Each path below is one point turned by a fixed rotation once a step. After each direction that follows a path, write how fast that rotation turns it, in degrees per step (0 if it stays still).
Each turn is a multiple of 5 degrees from 10 to 175, or 0.
Each row of a path follows its step; steps can be skipped.
Path 1:
step 0: [ 12.5   7.9  -5.2   2.0  -4.5  -2.0   3.6 -13.7  -1.0 -20.8 -13.3 -10.6
 -22.2 -11.0 -21.1  -1.2   0.9  22.3 -19.0  -7.4  -5.4  17.4  -2.8 -13.4
   4.9   4.6 -23.7   0.5  22.9  -0.2 -11.7 -12.9  -1.4  -2.9  60.5  11.0
  24.6  48.7 -17.5  28.8  26.8  30.2 -12.4   1.9   1.2 -14.4  30.5   2.3
   2.7  -6.4  -9.9]
step 1: [ 34.2  21.0   9.2  17.8  33.0 -14.9   6.2 -18.9 -32.9 -21.2   7.0 -29.9
  -1.3  11.7  -7.9   3.7 -19.3  -8.6   9.8 -12.2  -8.1  29.3   9.4  12.2
   6.1   1.2  20.5   7.8  21.7  -6.9 -14.0  14.4 -22.6   7.1  19.8 -17.6
  31.6  20.0  18.2 -46.1 -13.6   7.7 -15.4   8.5 -21.8  -5.2 -19.6  -3.8
  -2.6  -3.7  -0.5]
step 2: [-19.0   2.0   5.4 -22.6   5.0  -5.1  -7.5 -12.1 -45.9 -12.3   4.8  16.6
 -27.0   8.8   9.2 -20.6  10.5   3.5  -2.3 -10.0 -39.5   6.0  45.5 -37.9
 -23.6  25.5  16.0 -16.7  -3.7  14.7   4.5 -23.4   5.1  17.4  11.0   9.5
  25.1   0.1   9.4  -7.4  -4.6  -9.8  12.5   1.8  -7.6   2.2 -13.9  25.3
 -11.8  13.7   3.3]
step 3: [ -4.3 -12.4  -9.8  19.1 -11.2  -0.7  -7.9 -11.8 -13.3   4.6  30.6   4.3
   2.5 -10.8  37.2  -8.0  -5.5   9.3 -23.5  27.5  13.3  16.5   7.0   6.2
  17.4   8.5 -29.2  28.1   5.0 -17.7  -5.3  -6.4   2.8   1.3  25.8   4.3
   8.2   9.5 -16.6  -8.8   8.4  25.0  27.1  -6.0  -9.3  16.9 -34.0  48.4
 -22.4  28.9  13.3]
step 4: [-17.8 -17.3 -24.9  17.8   6.5   5.9  -5.8  -2.7 -26.6  14.8  23.2  17.2
  -4.1 -17.2 -15.3  17.3 -28.1 -10.1  17.7  12.2  12.6  -3.8  -6.7 -20.4
  -5.8 -17.9 -21.6 -10.4  28.9  26.5  -4.6  13.9 -21.4  -5.3 -17.9 -27.1
  27.1  21.3  18.8   3.0   2.7 -11.8 -11.7  18.0  -3.5  19.0 -13.1  37.5
  35.4   7.5 -12.9]
step 5: [ 15.1   8.0   8.7  18.3  -9.2  11.5   8.4  -0.1  14.4   6.1 -18.0   8.3
  -0.3   0.3  21.1  31.9   3.5   4.9   5.7   3.2   1.1  -4.0  17.9 -15.3
  34.6   7.8  26.8 -10.3  -7.5  -3.2  13.6 -31.3  -6.5  20.5 -23.3 -21.5
  52.6  15.1  -3.4  45.1  10.5  -5.7 -15.3  21.6  -7.0  21.8   9.1  29.8
 -14.5  -9.8   4.5]
step 6: [ 25.6  -1.9  41.5  -2.3 -13.4  -9.3 -21.6  19.6  -8.1 -12.6  -7.6   7.0
  31.3 -10.4  20.6 -25.0  -8.1  17.0  -9.1   0.1 -13.0  -0.2  21.4   1.6
   9.7 -25.3 -33.0  16.1   7.1  24.1  -9.3 -11.4 -34.6  -1.0  -6.7 -35.7
  20.2 -16.7  14.9  -2.2   9.5  42.3  -0.8  17.7  15.4  10.8   9.4  -2.9
  -4.9  -8.7  -0.4]
step 7: [ -4.7  -2.0  16.6  -8.1 -19.8 -12.5  13.1   4.3   9.2 -30.0   8.7  10.6
  13.6   9.4  -1.3  -7.5  21.0 -15.5  24.1   4.5  -4.0 -15.1  32.2 -24.5
  26.3 -41.8  -7.7  13.0  12.9  11.8  -5.8  14.2  28.4  11.1  23.0 -21.1
   7.5  31.0  14.0  -0.3 -19.5  -5.6 -40.3 -27.3  16.8  -7.2 -20.1   8.9
  -0.1  13.0 -17.4]
step 8: [ 12.4  -4.0  -0.8   3.5 -27.5  -7.4  32.2  32.0 -31.9 -31.9  12.6 -23.2
  26.8  25.9   0.5  18.0  18.1  18.6   9.6  15.6  -3.3   3.2  18.3  20.9
 -22.8  17.5   2.3  -2.1  -4.4 -21.3   8.4 -16.4 -29.1 -16.9  -4.0   5.0
  -4.1  28.8   5.8  23.3 -26.0   4.3 -20.7 -14.8   0.6   0.1   2.5  26.2
   8.8  17.9   9.7]
[  6.7  -0.3   2.0   9.3 -10.6  -4.0   6.5   0.8  -8.1  -3.8   5.4  -1.3
   3.7  -8.8  -6.9   5.1   0.2   8.6  -5.2  -3.5  -1.2   4.5  -6.1   7.2
   8.3  -2.9  10.4   4.7  -2.6  -7.9   6.9  -8.7   3.8   3.9   1.1   5.8
  -6.1  -1.0  -6.5   1.4   0.7   8.8   4.5   2.9   1.5   7.6  -4.1   0.9
  -0.7  -1.0  -2.0]
145
[  4.3   2.2  -6.9  -1.8  14.5   0.8   3.4   4.6   7.4   0.3   5.1  -5.9
   4.5   0.1  -6.6   2.6 -13.8   5.3   2.4   5.2   3.9   1.3   3.8  -2.7
   4.2   1.9   3.1 -10.3   6.7  -0.2   2.4  -7.9  -1.5   1.5  -1.1  11.2
   2.7   3.7   2.5   1.3  -5.8   2.8  -7.6   5.4  -0.2   7.3   6.5  -5.0
   2.4   3.4   8.4]
90
[ -2.8   6.8   1.5   4.3  -6.1  -7.4   2.6  -9.5  -7.6   6.3 -11.0   0.6
  -0.7  -7.9  -2.8  -9.3  -0.6  -5.0   1.5   0.6   5.8   2.8  -3.8  -1.2
  -6.3   1.3   0.4  -1.5  -9.6  -3.8   3.1   1.3   1.0  -5.0  -5.4  -2.4
   7.9   1.7  -0.4  -1.0  -9.1   4.0 -12.0   6.6  -6.9   3.5   5.7  -5.5
  -6.0  -0.3   9.0]
90
[ -6.6  -2.5  13.9  -5.2  -0.2   1.7  -5.0   2.2  -7.6   3.1   2.5   2.4
   3.9  -1.0  -9.5  -4.7   1.7  -1.7  -1.5  -6.2   3.1   0.5  -3.2  -1.7
 -10.8  -5.5   3.8 -12.4  14.2   3.7  -2.2   2.5  -7.7   1.0   0.8   1.7
  -2.7  -8.0  -8.5   2.7  -5.8   2.3  -0.5   9.0   3.5   2.7  -1.0   3.4
   3.4   2.6  -6.2]
155
[ 12.9   5.0   0.8  -3.2  -3.2   0.6  -3.8  -2.3  -2.3   1.1   5.0   1.1
  -9.1   3.4  10.4  -0.8   3.8   1.5  -1.7   9.3  -1.5  -0.4   2.2   1.9
   1.6   5.6  -5.6  -2.7  -8.1   0.7   1.5   3.1   0.9  -3.6   9.2   4.8
   1.9 -11.9  -9.0   6.2  -6.5   2.2   1.8   7.2   8.9   3.2  13.2   3.2
   6.7   1.4  -0.8]
120
Path 2:
step 0: [ -6.7  29.1   5.9   2.0   0.7 -24.4  -8.5  -4.8  36.6   3.6 -13.9  34.6
 -17.7  26.3  17.2   8.7   9.9  -5.8  -9.3   7.9  20.2  -4.4 -21.9  20.4
  11.9  17.6   7.4 -21.0  13.0 -50.0   5.3   3.1   2.1  13.7 -25.2 -12.6
   1.5  -8.0  11.9 -42.2   3.1  16.8  -5.2 -19.0  41.8  -1.9 -25.9  19.6
   1.0  -0.2 -24.2]
step 1: [-11.5  -2.5  19.3  15.9 -28.8 -21.8 -13.7 -18.6  -6.3   1.6   4.6 -28.1
  -8.0  19.4 -19.5   3.3  26.2 -16.9  35.3  40.7  18.8 -17.2 -11.3  14.2
  15.2 -20.1 -23.5  -4.8  35.4 -27.4 -37.2   1.8  14.2 -33.9 -25.6   9.6
 -11.8 -16.3  -6.2   1.2  -8.7 -23.8  21.5  10.8  -0.8   4.5  -4.6   6.4
   5.3  -6.0 -15.9]
step 2: [ 10.7 -49.0  13.2   3.4  -3.2 -19.3  12.8  -1.5  44.5  26.8 -16.9  11.8
  13.2  17.5 -13.3  -2.3  20.4  28.2  -1.2  19.4 -10.8 -21.4 -20.5  22.9
   7.9  -4.9   3.4 -16.4   0.4   9.5   5.5 -16.5 -21.3 -12.1 -11.9  -4.0
  -9.5 -35.6  13.9   6.3  -6.5  34.9   2.1  21.5  -2.3  -0.9 -43.1  12.5
  14.1  27.8  -9.4]
step 3: [-12.4  -3.9  22.3   5.5   7.5  -1.8   9.3   2.5  -4.5   6.5   5.9   9.8
 -38.3   8.0  -1.1 -18.2   1.4   4.6  -7.4  26.1   8.5   4.8 -38.4 -18.3
  -3.9  10.6  17.4   3.5  44.2 -40.5 -34.4 -44.6 -19.6   5.9 -25.2   2.9
  17.5 -14.7 -20.6  -9.1  21.5  21.2  -7.8 -36.6 -11.9 -10.3 -14.9  15.0
  -7.1   8.7   2.2]
step 4: [-17.6  15.2  17.6  16.1 -29.7 -20.2 -10.3  12.1  16.5   9.2  -5.1 -10.8
   3.0  12.2   7.4  20.0  10.5 -41.7   9.5  31.0 -18.2  -4.4 -12.0  21.9
   9.2  -2.3   7.1 -13.5  11.6   1.2 -22.3 -30.5  14.6   4.3 -11.3  24.5
   0.8 -16.8  19.9 -56.5   2.0   4.4  -7.4  18.6  32.7  17.9 -13.6  24.2
  23.7  -0.9  15.7]
step 5: [  1.4  -7.0  -7.2   2.6  10.7 -17.5   6.9  -0.9  12.5  -8.0   6.8 -11.3
  -6.6  33.7 -22.8  -7.7  -2.2   4.0  16.9  15.7  -5.9 -17.8 -23.1  19.3
  35.7   7.2  41.8 -19.0  22.6 -21.7 -10.2   8.5   3.5  -6.6 -32.8  22.5
  -2.7 -32.0 -16.5  16.2 -14.3  14.8  42.1  24.5  26.0 -23.2 -22.8 -17.2
  -6.5 -15.0 -10.7]
step 6: [ 34.0 -22.0  13.1  28.0   0.3 -29.3  -6.3  -3.3   3.3  17.0   1.4 -27.0
  -6.5  10.4 -12.7 -11.1 -18.4  14.2   4.5  25.7 -12.1  11.6 -20.8  24.3
  -1.3 -13.3 -10.7   5.8   5.9 -18.5 -32.2 -42.6 -11.3   6.8 -34.5 -12.2
  24.1  -0.2  17.3  27.2  -9.9  35.8 -18.2  12.1 -12.0  21.6  -7.1  28.4
  13.3  -1.5  -0.4]
step 7: [-46.2   8.9   4.8  -8.9  30.6  -9.4   1.9  23.7  19.8  41.9   6.2   5.3
   0.9  17.2 -23.1  -3.1   7.9 -15.0 -12.2  12.9  -9.8 -18.1 -19.7  -5.7
 -21.7  -5.4  44.9   2.4   9.0 -18.8 -41.5 -16.6 -14.6  32.5   8.9  19.9
   1.4  -6.5  13.9  -6.7  -6.9   5.4   8.6   4.4   0.1  11.3 -29.5  28.2
  -6.1  21.2   8.9]
step 8: [ 18.4 -14.8  -6.5 -11.4  -8.8 -39.3 -52.9  19.5   5.9  -2.4  16.2 -12.0
  -5.1  10.0  -9.9   3.3  -1.3 -21.2  14.3   2.3  11.7 -10.2  -4.2  22.0
  31.7  -3.0  21.2 -10.2  30.8 -34.9   1.3 -22.3 -10.6  17.4  -3.9  11.5
  14.6  -0.4  -0.2 -30.5  13.6  15.1  11.6 -20.3  29.1   5.0 -22.3  -1.2
   4.7 -40.6  29.1]
[  8.1  -1.8   3.3   0.9 -12.7  -6.4   4.9   8.7  -1.5   0.5 -11.2   1.8
   2.0   2.5   1.5   6.7  -2.0   4.9   2.4  -0.1  -3.7   4.6   8.7   3.4
  -1.2   0.2  -3.1  -1.9   3.3  -8.5  11.5  -3.2   3.0   1.3   3.0  -5.5
   7.9   8.6   0.9  -0.8  -4.8   0.6   7.3  -0.4   0.1  -1.6  -4.0   7.6
   6.9   3.6  13.1]
175
[ -2.6  -1.8   1.9   7.2 -10.1   1.6  -6.9   1.5  -2.5  -3.5  -0.1   7.0
   5.0  -3.6  -6.3   0.1  -3.5   5.0  -1.7  -1.6  -0.8  -2.1  -6.7  -3.5
  -1.5   1.5   3.0  -2.2  -7.3   4.1   4.0  -8.6  -5.2   2.8  -4.3  14.0
   2.4  -0.4   2.5   5.7  -2.0 -15.1  -3.4 -15.4   9.2  -2.0  -4.4   0.4
  -1.2   2.6   1.4]
80
[ 1.5  7.9  6.1  2.6 -2.9  3.9  1.8 -6.0 -4.6  8.3 -2.9  3.8 -5.3  9.1
 -3.5  8.8  2.0 -4.1  3.9  2.2  8.5 -7.2 -2.0 -3.9  8.7  4.5 11.9  1.0
 -1.4  4.5  7.0  5.7 -2.6  5.2 -2.3  4.4  1.5  5.9  4.7 -9.6  4.9  0.1
  1.5 -4.0 -7.5  9.7  6.6  0.5  2.8 -7.8  3.8]
95
[-0.1 -9.8 -4.1 -1.7 -4.0 14.2  3.1 -5.5 -9.7 -4.4 -4.2  8.9 -9.8 -6.8
 -2.5  6.7  6.2 -9.7  4.3  2.9  0.9  1.1 -3.2  3.2 -4.6  6.6 -4.4 -9.5
  5.1  4.2  1.5 -4.4 -6.5 -0.2 -0.6  2.0  8.4 -5.1 -5.8 -1.9 -0.8  3.3
  1.2  9.1  2.2  0.7 -1.4 -1.6  3.1  6.2 -2.1]
40
